Each row has a name. After each piece below comes the name of the row it's from, unless a question asks for something else. Each question is about the rows just above it. Places in a row count from 0.

ziram: [ 8.41  7.49  8.18  3.24 -3.92 -4.03]
Vib: [-7.00 -6.03 -6.86 -2.90  3.99  3.04]
ropu: [-2.38 -6.92 -2.62 -1.96  6.87  1.39]
dabos: [ 7.49  6.35  7.17 -5.86  3.14  0.33]
lafir: [-6.45 -5.64 -6.37  3.88  4.31  0.34]
segav: [-6.92  5.62  6.58 -3.29 -4.46 -0.36]
fitid: [ 4.07  3.69  4.10 -3.16  1.75  0.71]
zof: [-7.41 -6.59 -7.32  3.68  4.64  0.86]
lifas: [-7.69 -6.91 -6.91 -3.15  3.93 -6.91]
dovuz: [ 3.25  2.62  3.30  1.24  1.79 -2.07]
[-2.90] is at row and place | Vib, 3
Row and place of [4.10] in the named rows: | fitid, 2
How many times does lifas hold [-3.15]? | 1
[-6.86] is at row and place | Vib, 2
Where in the named rows is [-5.64]? | lafir, 1

sen: [ 2.81  2.31 -4.11  5.95 -1.52 -6.94  5.45  4.73]
bimaf: [ 2.38 -0.70  1.81 -5.52  5.94 -3.78 -2.24  4.14]
Mikur: [ 2.23 -0.77  2.78 -0.76 -3.43  2.23 -0.16  4.82]
git: [ 1.10  0.08  0.75 -0.47  3.25 -3.22  4.42 -1.24]
Leda: [ 2.81  2.31 -4.11 -1.94  1.38 -6.94  5.45  4.73]
asked: [ 2.23 -0.77  2.78 -0.76 -3.43  2.23 -0.16  4.82] | Mikur
Times [-0.76] occurs in Mikur: | 1
Row and place of [5.94] in the named rows: | bimaf, 4

kodif: [-0.97 -0.97 -0.97 -0.97]
gunu: [-0.97  8.20  8.20  5.49]
lasu: [ 5.49 -2.18 -2.18 -2.18]
zavaz: [-2.19  5.48 -3.86  5.48]
Count of [-0.97] in kodif: | 4
Times [-2.18] occurs in lasu: | 3
Times [8.20] occurs in gunu: | 2
Count of [5.48] in zavaz: | 2
asked: [ 5.49 -2.18 -2.18 -2.18] | lasu

detaz: [ 4.56 -2.11 -5.54 -5.03 -6.29 -4.84  2.30  5.88 -6.12]
Ros: [ 2.67 -6.30  2.67 -6.29 -6.29  5.84  1.70  2.50 -6.29]
bogo: [ 1.62 -2.37 -3.94  1.85  1.85 -3.73 -3.20  2.59  1.65]
pevoz: [-4.47 -0.24  4.28 -0.92  4.99  2.22  3.97 -8.06  4.43]
[3.97] is at row and place | pevoz, 6
Where in the named rows is [-6.12]? | detaz, 8
Row and place of [-0.92] in the named rows: | pevoz, 3
Count of [-6.29] in Ros: | 3
[-4.84] is at row and place | detaz, 5
[-6.30] is at row and place | Ros, 1

peb: [-1.15 -2.69 -0.56 -1.38 -0.19 -0.03 -1.49  1.59  0.27 -1.73  0.83 -1.42
  3.21  0.11  0.08  4.01  1.03  1.10 -2.43 -0.27 -0.05 -2.82 -3.21  0.95
  0.28  1.26  0.65  0.22  0.65 -0.35 -3.80  0.56 -1.05 -0.70 -0.82 -1.50
 -2.60  0.33 -1.18  1.66 -1.22 -0.67 -0.56  0.85  0.20 -2.56 -0.22  0.37
  2.94  2.25 -0.48  1.31 -1.34 -0.27  0.41 -0.32]
Fup: [-0.78 -1.45  0.24 -0.55 -0.43  0.72  0.13 -0.51 -1.03  1.23 -3.60  0.28
  1.53 -0.54 -0.77 -2.58 -0.94 -0.56  4.79 -1.94 -0.27  1.01 -0.33 -1.57
  0.51  3.53  0.51  0.33 -0.38  1.22 -0.34  1.41 -0.10  0.19  0.02 -0.25
  0.18 -0.42 -0.38  0.28  0.21  0.87 -0.08  0.77  0.68  0.85 -0.24  0.61
 -0.83  1.18 -1.61 -1.13 -2.63 -0.12 -1.82 -0.09]
poz: [-1.62 -1.63 -1.46  0.34  0.05 -1.01  0.30 -1.25 -0.38  2.85 -0.94 -0.77
  0.45  0.59  0.02 -1.31  0.33  0.70 -1.87  1.75 -1.09  1.28  3.80 -2.08
 -0.77  0.39  0.31  1.83  1.14  0.80 -0.65 -1.43  0.47  1.18  1.71  1.80
 -2.32 -0.39  0.04 -0.29  0.78  0.70 -0.90 -0.21 -0.06 -0.03  0.12 -0.11
  1.96 -0.81  1.96  1.50  1.29 -2.29 -0.76 -0.44]
koto: [ 0.55  1.40  0.66 -1.27 -0.09  0.31 -0.55 -0.04 -0.92  0.40  0.89  0.65
 -0.30 -0.64  0.12 -1.68 -4.42  0.67 -1.73 -1.76 -0.51 -0.79  1.62  0.10
 -0.80  1.04  0.67  1.40 -1.22  1.16 -0.51 -0.15  0.23  0.64  3.14  0.85
 -1.45  0.24  0.10  0.16 -0.87 -0.10 -1.03  1.46  0.76 -0.87  0.11 -0.57
  0.26  0.88 -0.24 -0.17  3.31 -0.05 -0.10 -0.40]
siniv: [ 2.61  1.72 -0.52  0.35  0.16 -0.05  0.90 -0.06 -0.99  1.16 -0.38 -1.21
 -0.87  0.23  0.08 -3.83  2.34  0.70  0.40 -2.59  0.44 -1.25 -0.18  0.66
 -1.90  1.37  0.11  0.74 -1.02 -0.64 -0.73 -0.25  0.84 -1.18 -2.99 -0.55
 -1.76 -0.37  0.02  0.65  2.87  0.26 -1.22  0.18 -0.16  1.57  0.16  1.19
  0.07  0.22 -1.55 -1.29 -0.80  0.90  4.36 -0.91]
mebu: [-2.52  1.54 -0.56 -0.46 -0.45 -1.72  2.00  2.95  0.42 -1.01 -0.30 -0.56
 -2.10 -0.53 -0.10 -4.69  1.40 -0.41  3.13 -1.65 -0.55  0.00 -1.33  1.24
  1.92 -0.02 -0.47 -0.04 -1.86  0.45  0.29  0.37  0.82  0.22 -0.49  1.47
  0.60  0.14  1.55  0.32 -1.36 -0.19  1.56  0.16 -0.78  1.37 -0.18 -0.03
 -0.80  0.23 -1.48  0.86 -0.48 -1.82 -0.69 -0.71]
nuvi: [ 0.15 -1.18  0.04 -0.52  0.77  1.04  1.04  0.46  0.93 -1.50 -0.14 -1.07
  1.61 -0.32 -0.47 -1.72 -0.10 -3.34  0.78 -1.66 -1.18 -2.05 -0.21  0.08
 -0.07 -1.46 -0.14 -0.32  0.13 -0.06  2.87  0.34  0.10 -0.94 -0.27  0.50
 -2.70 -0.28 -0.40  2.29 -0.05 -0.71 -3.00 -1.02  0.09  0.48  0.11 -1.60
 -0.69 -1.43 -0.81 -0.63 -0.38  1.25 -0.10 -1.10]
bap: [-1.15 -2.69 -0.56 -1.38 -0.19 -0.03 -1.49  1.59  0.27 -1.73  0.83 -1.42
  3.21  0.11  0.08  4.01  1.03  1.10 -2.43 -0.27 -0.05 -2.82 -3.21  0.95
  0.28  1.26  0.65  0.22 -0.88 -0.35 -3.80  0.56 -1.05 -0.70 -0.82 -1.50
 -0.30  0.33 -1.18  1.66 -1.22 -0.67 -0.56 -1.87  0.20 -2.56 -0.22  0.37
  2.94  2.25 -0.48  1.31 -1.34  0.34  2.48 -0.32]
Gon: [-1.62 -1.63 -1.46  0.34  0.05 -1.01  0.30 -1.25 -0.38  2.85 -0.94 -0.77
  0.45  0.59  0.02 -1.31  0.33  0.70 -1.87  1.75 -1.09  1.28  3.80 -0.41
 -0.77  0.39  0.31  1.83  1.14  0.80 -0.65 -1.43  0.47  1.18  1.71  1.80
 -2.32 -0.39  0.04 -0.29  0.78  0.70 -0.90 -0.21 -0.06 -0.03  0.12 -0.11
  1.96 -0.81  1.96  1.50  1.29 -2.29 -0.76 -0.44]
gidez: [ 0.19 -2.14 -1.07  1.43  0.23 -0.45 -0.28  1.97  0.38 -0.40 -1.16  0.51
  0.89  0.54 -0.23 -3.04  0.93  0.46  2.21  0.46  0.72  0.14  2.07 -2.21
 -0.91  0.13  0.71 -0.32  0.22 -1.21  0.63 -0.83 -1.33 -0.05 -1.98 -1.38
  0.83  0.78 -0.57 -0.20  0.47 -0.08 -2.83 -0.34  1.04  0.86  0.41  1.14
 -1.13 -0.05 -0.11  0.27  1.68 -0.54 -0.87  0.44]
vedu: [ 2.61  1.72  0.16 -1.19  0.16  0.70  0.90 -0.06 -0.99  1.16 -0.38 -1.21
 -0.87  0.23  0.08 -3.83  2.34  0.70  2.74 -2.59  0.44 -1.25 -0.18 -2.59
 -1.90  1.37  0.11  0.74 -1.02 -0.64  0.70 -0.25  0.84 -1.18 -2.99 -0.55
 -2.59 -0.37 -2.59  0.65  2.87  0.26 -1.22  0.18 -0.16  0.34  0.16  1.19
  0.07  0.22 -1.55 -1.29 -0.80 -1.31  4.36 -0.91]
Vaf: [ 1.18  1.33 -0.66  0.02  1.24  0.45  1.19  0.27 -0.75  1.93 -0.82 -2.34
  1.71  0.18  0.24  1.67 -1.94  0.81 -2.27  1.28  0.29  0.55 -2.54 -1.52
 -1.03 -0.24 -0.38  0.34 -0.07 -0.31 -2.06  1.00  1.25 -0.25  1.00  0.53
 -1.56 -0.57  1.21 -0.90 -0.60  0.55 -1.63 -0.16  0.55  3.44 -0.36 -0.06
  1.66  0.13  0.93 -0.94 -1.19  0.17 -1.26  0.03]
[-1.57] is at row and place | Fup, 23
Count of [-2.59] in vedu: | 4
Where in the named rows is [-2.58]? | Fup, 15

bam: [ 3.69 -0.27  4.44  0.61  2.76]
zegi: [ 5.71 -3.44 -3.43 -3.44 -3.44]
lere: [ 6.39  2.11 -6.78 -6.30  0.45]
div: [ 2.28  4.34  2.28 -3.72  7.29]
Bil: [ 4.88 -1.79 -4.08  2.62 -2.79]
der: [ 3.68 -4.07  6.50  6.50  3.68]
[-3.72] is at row and place | div, 3
Count of [3.68] in der: | 2
Where in the named rows is [2.62]? | Bil, 3
Times [2.28] occurs in div: | 2
Times [-3.44] occurs in zegi: | 3

